Where one turn sends some rows of the set: a few examples, then the rows asked
zudip: [ 41 -38   1 -34   6  26 -24 -33  18  15 -27  19   0 -17 -10   1 -21  11
  34 -27  25   4  -8]
sek: [  4  17 -19  28 -26 -15 -21  23 -14  -7  -9 -30 -19  14  25 -20 -50 -20
  37   4   6  36  -5]
mokiv: [ 58 -13 -11  -6  15 -45  -2  23 -11 -30 -53   0 -17   2  10  -9  16  11
  29 -15  -2  16   7]
Vibub: [  2 -39  12 -18  12   7  17  24 -35   4  -3  32 -28 -18   8  47  14  -9
 -23   2  26  19 -13]
Reni: [ 42  47  -8  13  -1   3  -2  11  24  13 -59  29   7  -5 -11 -14   4  25
  25  -4 -21  16  36]
muri: [-15  14 -11 -30  -4  37  -3 -19 -16 -22   6 -43   6 -30  -2   9 -37 -40
 -11 -35  -9  -2   9]
sezav: [ -3 -44   3 -16 -14  36  -9   7 -23  15 -51  39 -18 -21   2  38  -1 -12
 -26   0  12   3  -8]
vot: [ 35   3 -13   2  26  17   2  -6   5  12  32  34  12 -33 -11 -34  20  43
   6  -3 -16   4 -27]
Nineb: [-26  13   6 -21  12   5  -8   9 -13   3  47 -23 -20 -32 -14  17 -10 -48
   8  12 -30   0  10]
Mas: [ 25  -6  -1   6 -11  46 -11 -28  24  34  -8  40   6 -23  -3 -28   1  27
  37 -20  -8   8 -12]
garu: [ 36 -46  -2 -50  11   9   2 -16 -22 -19 -12   8   1 -19   6 -10  13  20
  12 -34  19 -24  -5]
nopag: [ 40  35 -16  24  13 -36  24  24   3 -14 -29  21   9  -3   1 -22  31  31
  22 -12 -24   9  11]
Tudu: [-41 -15  -4 -12  -1  10 -24  -1 -25 -19  -4 -32  -6 -35   0   3 -17 -41
  -3  -9 -45 -30  -5]
moro: [  7  45 -22   6 -23  10 -33  38 -17  10  -1 -15 -23  -3   5 -25 -37 -12
   8  43 -21  28  22]
kode: [ 58   8  -5  -7   4   3 -28  13   7  -8 -79   7 -21  -7   6 -11 -11  15
  26  -9  -5  36  29]
ziv: [-40   9  -2  15  25   9 -27 -13   3  -9   1 -35  12 -33 -13  16 -50 -29
   0 -12 -29  -3 -18]
nulov: [-10  20 -14   0 -44   0 -31  33 -21  11 -28 -12 -23   6   9 -18 -28 -28
  24  33 -22  -6  30]
Ser: [  0 -15  44  -3  50  34 -26   2 -10   0 -15   8 -16 -30  15  -2 -22  53
  15 -22  13  18   5]
midis: [-14  36 -17  15  -1 -29   8  30 -38 -34 -10 -38  13  11  20 -12 -44   0
   3  -9  13  -3  13]
Tefak: [ 19 -28   9   5  65  -6 -22   2  -5  -9   6  13   3 -33  -3 -12  -8  50
   4  -6  -2   4 -37]
geva: [-41  28  15  12   5  33   2  -4 -16 -10  30 -36  -9 -29  14   3 -30 -26
  10 -31 -20  19   7]
Keket: [-24  -6  15  18  13  14  43  22 -30   4   2  40  -1 -17  13  35  16  16
 -26 -18  19  11 -13]
Pera: [ 40  12  13   1  26  -7 -32  25   3  -8 -76   6 -25  -9   6  -1 -13  26
  23  -1  -8  33  34]
val: [  2  21  -3  -6 -12 -26 -12  33 -24  -7  -3 -33 -26  17  14   7 -46 -28
  31  14  21  24  28]
far: [ 39  30  -9   0   9 -40  30  26  -5 -14 -30  21   6   3  -3 -10  36  21
  23 -12 -13  -5  30]
tuf: [ 12 -15 -24  12  -9   9  37  -6   0  19   3  47  15 -12 -10  32  10  -9
 -15 -14  22  18 -37]
netin: [-23   9  -7  -4  -7   6  -5 -22  15  13  23 -23   3 -20 -19  22 -34 -58
  29 -16 -14   2  -3]
fino: [-18  48 -28  17  -4 -20 -18  35 -21  -5 -18 -15  18  -2  -7 -18 -36   1
 -11  34 -28 -22  14]
Tosun: [-23   7   9  25  21  33   8  11  -6  26 -24  48  12 -27 -10  39 -12  21
 -39   3   6  12 -13]
Rigig: [  4  -6 -16  -8 -26  51  25 -10 -10  20 -33  45  15 -18  -4  28   0  -1
 -33 -22  18   5  -5]
Bemo: [ 10  28 -42   9  -9 -42   2  13 -11 -18 -11 -32  24  16  -4  -7 -50 -19
  13   1  14  -1  -4]
revaf: [ 57   1  -6   3  35 -42  -5  33 -13 -33 -39   0 -20  -5  11 -11  12  26
  18  -7  -6  32   5]
ped: [ 11 -14  -5   6  17  47 -16  14 -15  16 -21  38 -15 -35   0  25 -15  14
 -44  13   6  46 -28]
gifi: [-24   1 -15  12 -23  25  -9  -8 -11  -6  30 -22 -14 -32   9 -18  -8 -44
  18 -15 -48   7 -20]
tiris: [ -1  15 -27 -22  16  24 -23  -4 -13 -16  32 -34  -2 -44 -16  -3 -27 -35
 -22   5 -37  10 -14]
Vif: [ 26  47  11   7   1   3   4  22   7   7 -63  25  -1  -5   0  -8  11  30
  23  -9 -19   7  54]
Pogu: [  6  44 -46 -10 -36   0  -3  22 -29 -14 -19 -18  19   2  -1 -29 -27 -12
 -13  16 -17 -21  22]
fotav: [ -1 -24  21 -27  10   1  13   1 -18   6   1  34   2 -20  -1  -7  37  27
  21 -13  -7 -50  13]
sev: [ -4   9  48 -24  27  32  -3   3  -2  29   3  32 -10 -25  -4   8   7  38
  23  -5   7 -11  40]
Kon: [ 15 -41 -17  24   0  16   6  10 -16   5  -5  37 -17 -23  12  17   6  -2
 -18  -4   9  41 -56]

Keket -> Vibub
midis -> val
Now find these:
geva -> Nineb
sev -> fotav
Vif -> far

